One turn moves every row onto another: examples first, then more rows asked:
Z971: +0.10; +1.43; +4.97; -1.00; +1.00; -0.40; -0.63; -0.21; -1.19; +0.23; -0.62; -3.60; +0.26; -1.06; +0.84; +3.19; -0.58; -0.34; +4.99; +2.55; -1.95; -1.49; -1.39; -1.28; -2.41; +0.58; -3.01; -1.08; -0.21; -0.31; -0.80; +0.59
Z699: +0.34; +2.81; +2.97; +2.76; +1.50; -3.25; +1.30; +0.47; +1.87; -1.26; -2.06; -1.29; +0.65; -1.23; -0.84; +0.00; -0.87; +1.28; +0.31; -2.00; -0.50; -0.05; -1.37; +0.70; -1.58; +0.80; -0.33; -1.34; -2.60; -2.23; -1.09; -0.57
Z308: -2.58; +1.29; +0.12; +2.25; +2.26; -1.28; +0.24; +2.54; +3.20; +1.71; -0.23; -2.32; +2.74; -0.08; +0.41; +3.50; -1.95; +0.64; -0.66; +0.67; -1.01; -0.89; -0.91; +0.89; +0.95; -1.25; -2.23; -1.56; -1.43; -0.53; -5.53; +1.25
Z491: +0.70; +3.38; +3.62; +2.76; +1.15; -2.31; +0.67; +0.56; +0.86; -0.58; -1.51; -1.30; +0.51; -2.31; -2.16; -0.41; -1.32; +0.47; +0.12; -2.61; +0.07; -0.56; -2.31; -0.54; -1.44; +0.53; +0.03; -1.35; -1.52; -2.38; -1.61; -0.28
Z669: +2.76; +2.04; +3.64; +0.97; -0.74; -0.94; -1.32; +0.09; -0.70; +3.66; +3.10; +0.55; +0.08; -1.53; +0.96; +2.20; -1.98; +1.67; +0.54; -0.44; -0.01; +1.79; -2.34; -1.34; -1.08; +2.63; -1.99; -1.58; -0.31; -0.39; -0.22; +0.20
Z556: +0.67; +2.13; +0.01; -0.76; +2.26; -1.12; -1.27; -0.64; +0.58; +0.44; +0.16; +1.46; +0.22; -2.06; +0.48; -0.34; -0.45; +1.48; +0.45; +2.58; +0.04; +1.00; -2.86; -1.36; -2.69; +0.54; -1.39; -2.08; -2.47; +1.20; -6.06; +0.89
Z819: +1.02; +2.00; +4.83; -1.68; -0.14; -0.36; -0.90; -0.92; -0.26; +0.59; -0.76; -3.52; +0.68; -0.51; +0.75; +3.26; -1.29; -0.56; +4.28; +2.79; -1.99; -0.62; -1.51; -0.69; -2.53; +0.54; -3.46; -0.02; +0.09; +0.48; +0.09; +0.65
Z878: +1.72; +1.89; +3.56; +1.70; -2.03; +0.13; -0.68; +3.37; +1.73; +0.61; +1.60; -0.89; +0.93; -0.79; +1.00; +2.81; -3.14; +0.57; +0.28; -1.92; +1.35; -2.10; -1.21; -2.23; +1.67; -0.37; -3.18; -0.69; +0.94; -0.54; -3.51; -1.30
Z161: +1.93; +2.08; +4.45; +0.47; -0.75; -1.63; -0.81; +0.03; +0.33; +3.44; +3.37; +0.12; +0.77; -1.73; +0.73; +1.11; -2.74; +1.40; +0.92; -1.05; +0.16; +1.96; -3.18; -0.64; -1.05; +2.76; -2.33; -1.97; -1.21; +0.25; -0.49; +1.08
Z869: -2.13; +2.62; +1.61; -0.74; +2.40; -0.04; -0.86; +2.71; +3.12; +0.87; -2.52; -1.29; -1.49; -0.46; +2.12; +0.95; -3.19; -0.06; +2.05; -0.46; -1.07; -1.52; -2.19; +0.46; -0.07; +1.77; -1.27; +1.08; -2.06; +0.73; +0.49; -1.58
Z673: -1.03; +0.76; +3.33; -1.86; +0.05; +2.02; +1.37; -1.61; +2.97; +1.60; -0.29; -0.67; +4.42; -1.43; -2.18; +1.18; -4.16; +0.03; +1.05; +3.28; -0.10; -0.77; +0.34; +0.75; -1.90; +1.41; -3.26; -1.19; +2.25; -0.37; -3.55; -0.10
Z66: +0.02; +0.97; +4.16; -1.89; -0.29; +2.34; +1.18; -1.65; +2.97; +1.67; -0.62; -0.27; +4.38; -2.25; -2.13; +1.71; -3.79; -0.21; +1.85; +2.99; -0.63; -0.63; -0.24; +0.63; -1.22; +1.65; -2.79; -1.49; +1.83; +0.19; -4.19; -0.73
Z407: -0.81; -0.56; +1.25; +0.89; +0.74; -0.71; -0.19; +1.87; -1.00; +2.69; +0.90; -1.38; -0.16; -1.84; -0.76; +1.79; -3.18; -3.29; +2.17; +1.50; -0.18; +0.01; +1.55; +0.37; -0.58; +1.88; -1.17; -0.66; +1.02; +0.68; -2.13; -4.29
Z996: +0.13; +0.10; +1.47; +1.35; -0.74; -0.45; -0.15; +1.31; -0.07; +1.88; +0.33; -1.42; -0.33; -1.81; -0.99; +2.78; -3.37; -3.06; +2.02; +1.55; +0.41; +0.23; +1.37; +0.70; -0.91; +2.23; -0.63; -0.35; +1.33; -0.39; -1.73; -4.62
Z702: +0.27; +1.40; +3.68; -0.85; -0.52; +1.80; +1.37; -1.72; +3.15; +1.95; -0.32; -1.31; +4.06; -2.08; -1.48; +2.84; -4.03; +0.20; +2.18; +3.67; -0.67; -0.57; -0.32; +0.93; -1.81; +1.13; -2.94; +0.07; +2.61; +0.10; -4.28; -0.40
Z500: +1.97; +1.93; +3.16; +0.88; +0.68; +1.13; +0.20; +1.44; +1.80; +3.97; +2.93; +0.48; +2.12; -1.83; +2.45; +3.33; -1.11; +2.43; +0.84; +2.54; +1.62; -0.61; +0.08; -0.31; -2.14; -1.36; -3.57; -0.08; +0.34; +0.52; -2.59; +1.51
Z303: +2.11; +1.59; +3.83; +2.00; -2.00; +0.31; -0.39; +2.85; +1.94; +1.62; +1.96; -0.76; +0.76; -1.47; +0.37; +3.10; -3.30; +1.54; -0.47; -1.00; +1.59; -2.16; -0.93; -1.36; +0.93; +0.17; -2.17; -0.75; +2.24; -1.10; -3.10; -1.52
Z610: -2.67; +2.55; +2.27; -2.61; -0.10; +1.12; -0.02; +1.51; +1.20; -1.53; -0.67; +0.87; +2.29; -1.26; +3.47; -0.26; -2.96; +0.43; +2.65; +0.98; -0.26; -0.24; -1.89; +1.55; -1.43; +0.87; -2.48; -2.48; +0.23; +0.33; -0.59; +2.45
Z366: -0.21; -0.60; +0.92; +0.81; +0.91; +0.05; -0.30; +1.72; -0.97; +1.94; +0.60; -2.02; -0.24; -1.03; -0.84; +1.48; -3.48; -3.04; +1.65; +0.54; -0.26; -0.57; +1.46; +0.03; -1.41; +1.85; -0.77; +0.41; +0.56; +0.47; -2.15; -4.63
Z230: +0.13; +1.11; +3.42; -2.33; -0.78; +1.77; +1.08; -0.76; +3.41; +2.01; -0.19; -0.35; +3.78; -2.06; -1.42; +1.99; -4.32; -0.98; +1.99; +2.87; +0.39; -0.16; +0.22; +1.19; -2.57; +1.35; -2.64; -0.90; +2.92; -0.19; -3.67; -0.87
Z574: +0.49; +3.60; +3.22; +2.74; +0.98; -3.17; +0.61; +0.70; +1.85; -1.49; -1.17; -0.16; +0.28; -1.29; -1.27; -1.46; -1.02; +1.19; -0.14; -1.79; +0.39; -0.04; -2.15; -0.25; -1.18; -0.05; -0.26; -1.11; -1.58; -1.52; -1.61; -1.07
Z795: -3.63; +1.27; +0.92; -2.13; +1.16; +0.25; +1.81; +0.92; +1.16; +1.53; -1.28; +0.37; +1.07; -1.87; +3.01; -0.36; -5.38; +0.65; -0.74; +0.26; -0.57; -1.08; -0.25; -0.03; -0.91; +1.60; -1.76; +2.09; -0.50; +1.31; -4.02; -0.90
Z45: -1.07; +2.49; +2.25; -0.67; +2.21; +0.08; -1.65; +3.65; +3.24; +1.04; -1.64; -1.01; -1.10; -1.29; +1.49; +0.44; -3.40; -0.75; +3.04; +0.00; -0.54; -0.42; -2.32; -0.39; -0.09; +2.03; -1.46; +1.38; -2.48; +1.38; +0.31; -1.58
Z459: -2.39; +2.98; +2.19; -2.31; +0.90; +1.28; +0.53; +1.00; +1.59; -1.51; -2.14; +1.25; +1.79; -1.34; +3.38; -1.00; -3.10; +0.84; +1.61; +0.74; -0.87; -0.03; -2.34; +1.21; -2.25; +1.24; -2.68; -2.10; +0.24; -0.25; -0.33; +1.27
Z430: +1.33; +2.19; +0.33; -0.41; +2.58; -0.42; -1.05; -0.98; +0.31; +0.56; +0.40; +1.59; +0.80; -1.78; +0.42; -0.10; -1.07; +1.18; -0.25; +3.49; +0.39; +1.47; -2.78; -0.61; -2.26; +0.38; -0.71; -2.16; -2.23; +1.30; -5.22; +1.79
Z452: +0.45; +2.99; -0.18; -0.33; +2.22; -1.30; -0.91; +0.09; +0.52; +0.20; +0.13; +1.12; +1.14; -0.44; +1.29; +0.09; -1.52; +2.07; +0.07; +2.40; +0.53; +2.07; -2.87; -1.14; -2.65; +0.74; -1.01; -1.96; -2.11; +1.43; -5.95; +1.59
Z974: +1.02; +1.23; +2.47; +0.35; +1.30; +0.78; +0.42; +1.68; +2.32; +3.29; +3.54; +1.25; +2.47; -1.81; +2.44; +2.45; -0.43; +1.85; +1.33; +2.10; +3.00; -0.48; +0.21; -0.31; -1.81; -0.99; -3.03; +0.59; -0.22; +0.81; -2.86; +1.16
Z35: +0.08; +2.67; +3.18; +2.76; +0.82; -2.54; +0.95; +0.60; +1.12; -1.24; -1.16; -1.24; +1.31; -2.75; -1.79; -0.92; -0.59; +0.86; -0.17; -2.69; -0.07; -0.63; -1.54; +0.53; -1.38; +0.53; -0.30; -1.57; -1.99; -1.55; -1.56; -0.93
Z194: +0.43; +1.45; +4.20; -1.54; +0.38; -0.01; -0.73; -0.26; -0.47; +0.52; -0.53; -3.59; -0.25; -0.19; +0.90; +2.23; -0.85; -0.68; +4.46; +3.11; -2.58; -1.21; -2.17; -1.10; -2.73; +0.32; -2.90; -1.58; -0.73; -0.62; -0.41; +0.72
Z335: -2.43; +1.31; -0.78; +2.38; +1.52; -2.12; +0.49; +2.07; +2.63; +1.79; -1.05; -2.05; +1.79; +0.86; +1.04; +2.92; -2.83; +0.95; -0.55; +0.74; -0.49; -0.70; -1.06; +1.21; +0.57; -0.68; -1.45; -0.97; -1.26; -0.40; -6.30; +0.38
Z390: +1.02; +1.84; +4.06; -0.86; +0.41; -0.93; -0.37; -0.97; -1.41; +0.05; +0.10; -2.73; -0.55; -1.14; +1.14; +3.67; -1.25; -0.60; +4.49; +3.14; -2.38; -0.10; -0.81; -1.14; -2.98; +0.77; -3.22; -1.01; +0.32; -0.41; -0.73; +0.56
Z262: -0.08; -0.25; +1.40; +0.26; +0.17; -1.18; -0.54; +1.44; -1.05; +1.74; +1.22; -1.73; -0.02; -1.36; +0.38; +2.38; -3.86; -3.59; +2.07; +1.62; -0.34; -0.39; +1.42; -0.41; -0.69; +1.89; -0.93; +0.71; +1.39; -0.39; -1.52; -3.93
Z85: -2.02; +2.29; +0.51; +2.22; +1.74; -1.64; +1.47; +2.26; +3.40; +1.81; -0.06; -1.82; +2.42; +0.77; +1.06; +3.11; -2.21; +0.91; -0.76; -0.18; -0.67; -0.93; -0.40; +1.27; +0.58; -1.80; -0.78; -0.76; -1.97; -0.65; -5.24; +0.98
Z59: +1.40; +2.94; -0.39; -0.30; +2.12; -1.30; -0.02; -0.78; +1.21; -0.53; -0.66; +1.66; +0.94; -1.51; +0.73; -1.12; -1.22; +2.11; +0.60; +2.79; -0.17; +0.97; -2.26; -0.55; -2.90; +0.39; -1.45; -1.80; -1.65; +1.05; -5.78; +0.95
Z114: -3.72; +0.63; +2.60; -2.14; +0.53; -0.06; +1.72; +0.45; +1.37; +1.57; -0.65; +0.91; +1.43; -1.95; +2.08; -0.02; -5.09; +0.26; -0.08; -1.15; -0.41; -0.77; +0.25; -0.43; -0.41; +0.99; -2.16; +2.94; -0.37; +1.05; -4.08; -0.77
Z709: -2.22; +1.29; +0.07; +2.08; +1.87; -1.02; +1.16; +2.76; +2.42; +1.93; -0.39; -2.23; +1.83; +0.25; +0.06; +3.62; -1.53; +0.45; -1.12; +0.40; -0.42; -0.77; -0.40; +0.84; +0.94; -2.18; -1.76; -0.90; -0.34; -0.14; -5.47; +1.31

Z996 moves to Z335
Z669 moves to Z869
Z974 moves to Z610
And these:
Z66 moves to Z556
Z452 moves to Z819
Z194 moves to Z491

